128 stands for zero in the data rows.
Here is a table of points, one per row:
[ 94 100  52  95 156 182 112  76 122 106 185 155 173 101 112 111 137 171 145 151  63  50 135 110 105 143 229 159 103 110 119 131]
[ 75  90 152 131 151 167 142  49  94 136 149  55 143 141 102 102  98  88  81 169 122  85  76  64 123 113 154 115  87 105 140  85]
[177 201  50 101 143 173 115  73  94 176  81 173 121 107  82  71  93  55 206 186 163 166 153 121 164  91 150  82 142 195  93  88]
[154 162 198 125 173 159  80  99 195 179 136 170 193 134 144 178 176 171 124 149 110 164 177  47  94 118 114 160 140 140  94 121]
[177  65 110 185 167  88 157 141 111  59 153 166 110  84 210  83 125 158 175  73  77 146  67  45 179 210 107  90 171 145 115 153]
[105  90 127  83 161  91  54 185  75 111 153 135 193  85 108 124  94  99 142 155 109 128  88 109  84 147 178  93 109 104 107 102]
[142 173  37 176 114  85 176 199 164 105  72  91 130 194 113 150 150 148  74 111 168 169 186 148  94  83 112 155 176 137 137  71]
[158 147 138  90 122 138  74 133 169 179  99 133  62 138 160 152 171  80 153 103  84 137 154 176 121 209  60 121 142 131 188  81]
[155 149 168  87 154 183  65 162 175 174 185 173 141 192 173 168 138 117  94 168  52 172 145 106 156 163 126 135 142 218 151 146]
[129  78 126 110 187  84 110 105  95 111 158 136 187  50 143 104 118  87  72 169  98 107  96  99  55 119 139 118 115  94  95 141]
[150  82 132 159  94  69 170 124  64 102 134 165  84  56 163  81 114 148 168  82 127 127 105 113 143 138 108 114 181 105 149 165]
[173 164 163 144 109  64 183 136 190 183 198 135 109 207 154 165 198 118 137 100 148 146  95 121 120 161 139 144 138  95 166 170]
[162 148  62 174 111  89 164 187 192  60  78  54 105 173 198 147 124  76 153 102 189 138 204 116 164  94 109 187 138 196  85 105]
[116 150  87 181 171 170  90 120 113 105 156 176 169 125  70 180 107 156 148 173  81  55 181  92 129  97 155  83  37 191 115 176]
[159 184 164  51 104 132 112 193 183 145 106 103 109 174 170 202 144 109 118 107 140 151  88 175  35 192  83 119 141 140 168 178]
[150  93 146 178 187 107 198 171  75 117 159 166  73  87 121 105 113 126 168  76  67 152 108 120 112 176  63  89 170  99  65 201]
[ 61  90 217 153 143 175 156  93 101 129 134  40 158 158  77  75 109  80 119 144 163  71 100 112  85  77 136 114  62  86 167 101]
[ 97  81 164 166  99 177 148 192 112 181  65  80 132  53 156  95 169 195 185 128 166 151  91 176 209  49 164  72 158 102 164 135]
[ 89 165 159 138 117 207 151 120 169 135  61 111  82 135 176 192 167 102  80  70 151 127 151 165 105 126 143 126 172 120 160  92]
[157 169 169 140  84 162 159 112 156 146  85 134  69 112 126 133 123  80 110  93 132 131 156 127  68  71  97 203 167 133 187  41]
[ 56 142 143 135 121 214 130 106 157 163  94 112 171 157 153 171 113  96 126  62 112 185 198 198  75 159 138 172 129 148 192 137]
[ 95  54  72 121 147 171  59  90 115 112 101 185 146 148  83 134  68 155  88 145  97 132 106  90  93 136 163 141  91  94  66 179]
[125  91 182 124 106  85 110 183  77 153 216 141  92 164 173  71 175 165 117  66 199 137  95 204 166 123 115 193 153 140 116 148]
[156 106 160 153 116 113 144 144 116 157 108 151  74 164 127 111 158 159 207 134 136 157  81 156 174 206 107 191 180 117 184 179]
[ 77 168 154  58 191 163  98 113 162 214  93 152 167 167 133 157 161 180 115 171 135 117 166  67 109  69  80 152 168 143  86 112]
[154 171 115 168 198 131 103  70 168  92 111 126 148 105 108  72 164  62 189 201 101 164  67 177 161  62 162 138 167 155  70 114]
[167  70 143 103  63  94 143 144  95 160 156  90 119 147 179  80 163 171  58  91 148 177 122 156 179  60  82  78 148  79 171 193]
[ 62 148 111 160 149 188  79  78 115  93 137 141 169  91  89 158  56 182 132 190 163  73 133 107 145 138 190  93 125 140 112 182]
[135 193 152 120 111 163 119 111 162 139  68  36  68 134 129 120 179  87 119  93 122 163 226 188  71 131 148 155 161 142 137  98]
[101 166 165 107 104  60 106 169 158 187 149 146  52 147 175 192 155 110  70 157 164 159 139 154  97 155 113 183 138 112 177 140]
[162 127 102 162 169  88 103 157 131  78 147 175 142  87 163 103  83 179 161  93  54 168 106 116 175 138 114 119 101  29 111 113]
[154 178 137 179  72 101 136 173 190 214 154  79  61 155 138 117 163 119  85  95 142 125  88 165 200 143  92 153 148  85 122 224]
[ 45 145  90  60 143  82 127  50 217 102 150 141 111 142  80 188  89 163 181  71 106  48 204  85 168 145 108  78  92 179 116 176]
[ 92  96 143  84 149 170 134  38  95  81 134  86 206 149  99  64  78 144  68 143 106  56  94 150 102 172 159 165  76 108  57  77]
[103 137 180 147 111 142 144  61  77 176 141  72 170 157  65 109  99  59  78 118 101 117  90 102 123 119 184  67  70  83 101  60]
[ 64 142 152 126 164 136 101  87 138 210  48 124 208  90  85 221 178 127 134 113 150 156 159  81 114 135 105 176 156 164 108 125]
[ 92  73 140  95 121 174 137 104 141 103 109 100 154 161  44  85 101 108  68 180 106  89  74  87 120 105 153 116 110  97 116 107]
[ 86 203 158 112 125 166 128 113 160  59 177 142 148  64  71 186  79 193 136 207 147  94 196 120 166 178 124 114  87 190  67 152]
[176  84 162  78 108  65 142 143  62 173 144 103  63 180 125  81 176 174  97  74 110 126 129 172 162  46 110 158 119  98 161 176]
[165 134  75 189  70  83 164 155 117  20  81 106  86 166 114 212 157  86 127 125 126  85 190 159 154  77 111 193 177 159 132  61]
[160  69  62  59  88 120  82 137 103 100 138  75 156 121 151 118 118  83 102 178  82  98 109 103  89 128 153  94 108  72 101 112]
[104 118 135 168  93  95 165 159  98 175 100 154 146 121 220  91 165 138 215 150 119 141  68 159 148 109 136 151 124  97 204 165]
[151 106 138 134 151 109 126 181 110 101 152 183 169 100 135 112  83 160 129 139  60  90  61 105 148 112 184  63  95 120 124  77]
[153 182  96 189  89  72 169 168 163  65  56  82 102 161 205 165 102 117 158  98 169 125 157 102 159  87 114 169  99 150 113  81]
[105 121 159 182 106  70 144 103  58 146 103 178 104 187 140  83 159 151 138 106 146 173 109 169 191 196 109 178 134  94 179 167]
[145 154  97  71 175 184 160  86 146 148 113 188 117 102  94  81 162  52 145 167 205 199 163 129 146 101 198  58 201 169  59 108]
[167 130 157 125  94  65 141 136 143 168  92 108 105 164 191 192 151 134  80 114 153 150 154 198  79  74 112 180 149 221 141  82]
[ 86 175  71 149 146 191 108 100 128  82 158 169 148 112 118 193 142 193 142 143 118  86 134  90 117 147 147  93  67 193  86 125]
[ 66  72  71  99 165 162 132  96  86 118 123 138 131 184  68  97 120  99  70 181  97  86  64  89  61 179 143 180  49 117 100 138]
[199 171 126 100 182 186 116  76 174 143 109 192 121  70 115  91 140  83  98 133 194 136 126 211 112 156 149 105 151 187 226 154]
[160  77 109 215 167  69  80 179 137 133 112 140 113  74 173  46  56 183 149 127  90  92 119  90 171 184 162 114 136 119  70 167]
[ 77  65 192 177  66 166 128 111 132 143 125 101 124 112  58  80 114 104  91 135 176  91  67 175  90 102 165 105  46 110 152  73]
[146 101  77  71  68 132  75 161  81  73 128 100 171 111 146 109  88  42  68 177  90 108  92  96 130  99 164  75 176  67 101 146]
[156 110  72 142 206  97 131 186 104  80 156 135  84 111 113 109 102 159 155 101  83 161 102  89 208 157 170  91 136  61 130 138]
[170 157 178  85 135 191  83 125 147 174 174 185 189 166 153 145 144 131 134 161  72 141 220  88 110 184  93 139 145 158 135 155]
[169 108 161 189  97  72 119 148 128 142 107 199 127 235 149  81 176 150 172 120 145 133 111 183 160 186  72 159 153  54 147 164]
[175  72  92 171  53 120 185 155  95 172 249  75 106  62 154 128 119 168 163 104 168 147  70 169 149 104  50  85 173 111 131 128]
[177 159 160  76  78 137 167  90 174 153 127 126  91 181 123 145 107  91 107 100 178 167 149 155 107  85  92 170 115 168 155  47]
[107  96 134  94  80 126 110 174 120  79 156 140 181  52 114  57  83  60  75 137  59 136 127  64 120 115 150 139  73  94 118 169]
[110  91 202 173  73 158 179 170  79 181  97  68 123  61 130 161 212 195 140 174 143 173 171 166 164 114 165 110 114  87 170 105]
[ 77 179  70  59 140 161 107 102 148  77 155 143 155  68  60 148  87 188 136 170 148 114 167 117 164 167  77 108  70 172 120 165]
[ 34 150  76  78 161  73 118  82 187  77 175 169 105 122  55 171 114 131 181  98 127  64 183 118 152 159  16 119  86 127  74 147]
[125  93 128 125 186  39 118 176  87 117 117 167 175 119 113  81  68 145 117 214  89 107 123 105  82 133 198  80 120 123 102 115]
[201 140 151  62  83 106 151 148 142 165  77  50 134 159 124 159 155 105 100  51 169 114 161 136  60 101  95 149 120 188 169  76]
[175  82 121 123 177  49 140 154 111  75 159 145 131 120 157 147  64 147 186 190 102 122 122 137 145 170 170  91  92  55  72 112]
[142 145 104 119  92  81 191 165 187 130 107 114 114 191 135 167 137 113  89  89 136 160 177 172  99  49 102 182 176 180 169 120]
[ 56 166  92  90 146 150 113 103 182  73 173 163  79  94 107 154 111 198 118 137 167  80 195  81 103 156 112  74  85 167  99 138]
[162 124 170 167 132 108 107 176 134 140 172  60 129 195 132  92 151 169 130  81 181 119  78 150 169 110  97 198 186  77 184 167]
There is one direction along which these points spread out most. Where along it does each point below lie, from 0 to 99? 50 is the average, and the first point above lies past it. One standard deviation of the points above along it is 16.
[101 166 165 107 104  60 106 169 158 187 149 146  52 147 175 192 155 110  70 157 164 159 139 154  97 155 113 183 138 112 177 140] 30
[162 148  62 174 111  89 164 187 192  60  78  54 105 173 198 147 124  76 153 102 189 138 204 116 164  94 109 187 138 196  85 105] 32
[107  96 134  94  80 126 110 174 120  79 156 140 181  52 114  57  83  60  75 137  59 136 127  64 120 115 150 139  73  94 118 169] 68
[ 86 203 158 112 125 166 128 113 160  59 177 142 148  64  71 186  79 193 136 207 147  94 196 120 166 178 124 114  87 190  67 152] 69
[155 149 168  87 154 183  65 162 175 174 185 173 141 192 173 168 138 117  94 168  52 172 145 106 156 163 126 135 142 218 151 146] 48
[156 106 160 153 116 113 144 144 116 157 108 151  74 164 127 111 158 159 207 134 136 157  81 156 174 206 107 191 180 117 184 179] 34
[125  91 182 124 106  85 110 183  77 153 216 141  92 164 173  71 175 165 117  66 199 137  95 204 166 123 115 193 153 140 116 148] 32
[165 134  75 189  70  83 164 155 117  20  81 106  86 166 114 212 157  86 127 125 126  85 190 159 154  77 111 193 177 159 132  61] 34
[154 162 198 125 173 159  80  99 195 179 136 170 193 134 144 178 176 171 124 149 110 164 177  47  94 118 114 160 140 140  94 121] 51
[173 164 163 144 109  64 183 136 190 183 198 135 109 207 154 165 198 118 137 100 148 146  95 121 120 161 139 144 138  95 166 170] 30
[125  93 128 125 186  39 118 176  87 117 117 167 175 119 113  81  68 145 117 214  89 107 123 105  82 133 198  80 120 123 102 115] 70
